Small tables with named rows and columns. After each table, cells are looked up by row and column.

Sezo:
	Nur	Tama	Lilo	Fud
Fes	168	77	197	77
Kivof	132	173	118	16
Kabi	134	180	118	12
Zupe	121	141	130	148
Makud	154	153	152	11
Tagisa	160	87	195	124
Lasulim	118	157	118	168
Tef	112	151	108	170
Gabov	132	155	116	112
Pov	131	164	118	34
Bis	129	136	143	158
Farakuv	130	166	108	71
Lediro	134	130	134	84

What is the Nur of Lediro in Sezo?
134
What is the Nur of Makud in Sezo?
154
What is the Nur of Pov in Sezo?
131
What is the Fud of Kabi in Sezo?
12
What is the Nur of Tagisa in Sezo?
160
What is the Nur of Kivof in Sezo?
132
What is the Tama of Gabov in Sezo?
155
What is the Fud of Fes in Sezo?
77
What is the Tama of Tagisa in Sezo?
87
What is the Fud of Tagisa in Sezo?
124
What is the Nur of Farakuv in Sezo?
130
What is the Nur of Gabov in Sezo?
132
What is the Lilo of Lasulim in Sezo?
118
What is the Fud of Makud in Sezo?
11
What is the Tama of Farakuv in Sezo?
166
What is the Fud of Lediro in Sezo?
84
What is the Nur of Zupe in Sezo?
121
What is the Lilo of Fes in Sezo?
197
What is the Fud of Pov in Sezo?
34
What is the Tama of Pov in Sezo?
164
Row with the largest Tama: Kabi

Table Fadip
        Vofidu  Bis  Teb  Viburo  Vaduke  Pif  Tezas  Zapib  Bemon
Reral      118  152  103     152     109  138    104    121    115
Rila       132   83  153      85     169  141    154    135    141
Povo       117  172  108     171      92  131    107    118    115
Sol        116   73  142      71     105  117    146    119    116
Vafo       123  152  137     150     117  135    140    120    123
Zib        124  106  117     105     119  100    117    121    121
Zivimo     124  133   99     134     124   96     95    124    129
Kuzup      126  167  138     165     137  149    140    130    128
Zum        121   15  170      18     121  210    177    119    125
Kasop      126   91  133      92     141  129    133    132    126

What is the Bis of Rila in Fadip? 83
What is the Teb of Reral in Fadip? 103
What is the Pif of Kasop in Fadip? 129
What is the Zapib of Kuzup in Fadip? 130
What is the Vofidu of Sol in Fadip? 116
What is the Vofidu of Zib in Fadip? 124
What is the Zapib of Zum in Fadip? 119

Neloz
columns: Ragomel, Piliz
Mazagi: [191, 15]
Debat: [165, 32]
Volizod: [5, 101]
Fepib: [15, 118]
Zasu: [227, 170]
Gamot: [222, 142]
Ved: [248, 142]

Debat, Piliz => 32
Zasu, Piliz => 170
Fepib, Piliz => 118
Gamot, Piliz => 142
Mazagi, Ragomel => 191
Volizod, Ragomel => 5
Zasu, Ragomel => 227
Ved, Piliz => 142
Ved, Ragomel => 248
Gamot, Ragomel => 222
Fepib, Ragomel => 15
Volizod, Piliz => 101
Debat, Ragomel => 165
Mazagi, Piliz => 15

Table Pevo
,Zesiv,Budeve,Nizik,Magezut,Pafer,Bizaror
Bib,56212,68145,35625,55321,38956,68635
Keb,45139,40971,69094,61441,1112,48644
Momek,90826,40700,15473,25046,61000,46416
Sis,93904,71430,64751,44523,41159,66113

What is the Budeve of Bib in Pevo? 68145
What is the Zesiv of Sis in Pevo? 93904
What is the Nizik of Bib in Pevo? 35625
What is the Zesiv of Momek in Pevo? 90826
What is the Nizik of Momek in Pevo? 15473
What is the Magezut of Bib in Pevo? 55321
What is the Nizik of Sis in Pevo? 64751
What is the Nizik of Keb in Pevo? 69094
What is the Bizaror of Momek in Pevo? 46416
What is the Bizaror of Bib in Pevo? 68635
What is the Bizaror of Keb in Pevo? 48644
What is the Pafer of Bib in Pevo? 38956
What is the Magezut of Sis in Pevo? 44523
What is the Magezut of Keb in Pevo? 61441
What is the Pafer of Sis in Pevo? 41159
What is the Pafer of Momek in Pevo? 61000
What is the Budeve of Keb in Pevo? 40971
Which row has the largest Nizik? Keb

Tol =
	Gon	Maz	Kef	Peralib	Kezop	Ket	Bikave	Rulemo	Vamo	Boz
Misi	85	102	190	176	79	188	132	80	202	191
Rikemig	181	172	195	128	46	188	161	186	191	137
Bur	125	176	154	204	59	175	138	97	62	93
Dutuvi	133	115	193	80	210	166	155	168	229	203
Ner	142	191	73	60	188	109	118	76	170	72
Kasa	197	123	186	207	135	173	166	225	185	204
Nizupu	88	134	122	208	242	96	125	65	54	168
Pafilu	198	187	81	177	185	90	151	192	42	68
Lavulem	109	115	204	220	127	157	163	128	78	185
Migo	118	101	84	87	249	89	129	166	193	175
Raniri	216	199	111	109	224	102	163	226	133	169
Megi	74	106	140	104	89	125	121	47	92	71
Fuf	198	150	85	64	83	163	137	212	219	105
Beni	144	190	138	214	47	181	136	97	48	83

Fuf, Bikave => 137
Pafilu, Vamo => 42
Ner, Bikave => 118
Kasa, Boz => 204
Lavulem, Maz => 115
Raniri, Kef => 111
Ner, Peralib => 60
Lavulem, Peralib => 220
Lavulem, Gon => 109
Pafilu, Rulemo => 192
Dutuvi, Kef => 193
Nizupu, Kef => 122
Nizupu, Peralib => 208
Megi, Rulemo => 47
Beni, Kezop => 47
Rikemig, Bikave => 161
Beni, Maz => 190

Purake
         Vesug  Gole  Met   Kuf  Kesule   Suz  Leposu   Zed  Zupo   Por
Zev        0.4   0.2  0.3   0.4    -0.4  -0.4     0.0   0.3   0.5   0.7
Puf        0.4   0.3  0.1   0.2     0.4   0.2    -0.3  -0.5  -0.4  -0.1
Zuk        0.4   0.1  0.5  -0.4    -0.3   0.2     0.4   0.7  -0.4  -0.1
Favusid    0.5   0.2  0.1   0.5     0.0  -0.5    -0.3   0.1   0.3   0.4
Mes        0.4   0.1  0.4  -0.5    -0.1   0.3     0.7  -0.2  -0.1   0.0
Finopu     0.5   0.3  0.1   0.3     0.4  -0.2    -0.5  -0.4  -0.1   0.3
Fizuz      0.4   0.4  0.2   0.1     0.3   0.5     0.3  -0.1  -0.4  -0.5
Nesuv      0.4   0.4  0.1   0.2     0.4   0.3    -0.2  -0.5  -0.4  -0.2
Sefafug    0.4   0.2  0.2   0.5    -0.2  -0.5    -0.2   0.2   0.3   0.6

Zev, Por: 0.7
Zev, Kesule: -0.4
Nesuv, Kuf: 0.2
Mes, Leposu: 0.7
Fizuz, Por: -0.5
Favusid, Kuf: 0.5
Puf, Met: 0.1
Zuk, Suz: 0.2
Favusid, Met: 0.1
Puf, Suz: 0.2
Finopu, Por: 0.3
Puf, Por: -0.1
Zev, Suz: -0.4
Favusid, Gole: 0.2
Finopu, Met: 0.1
Sefafug, Zupo: 0.3

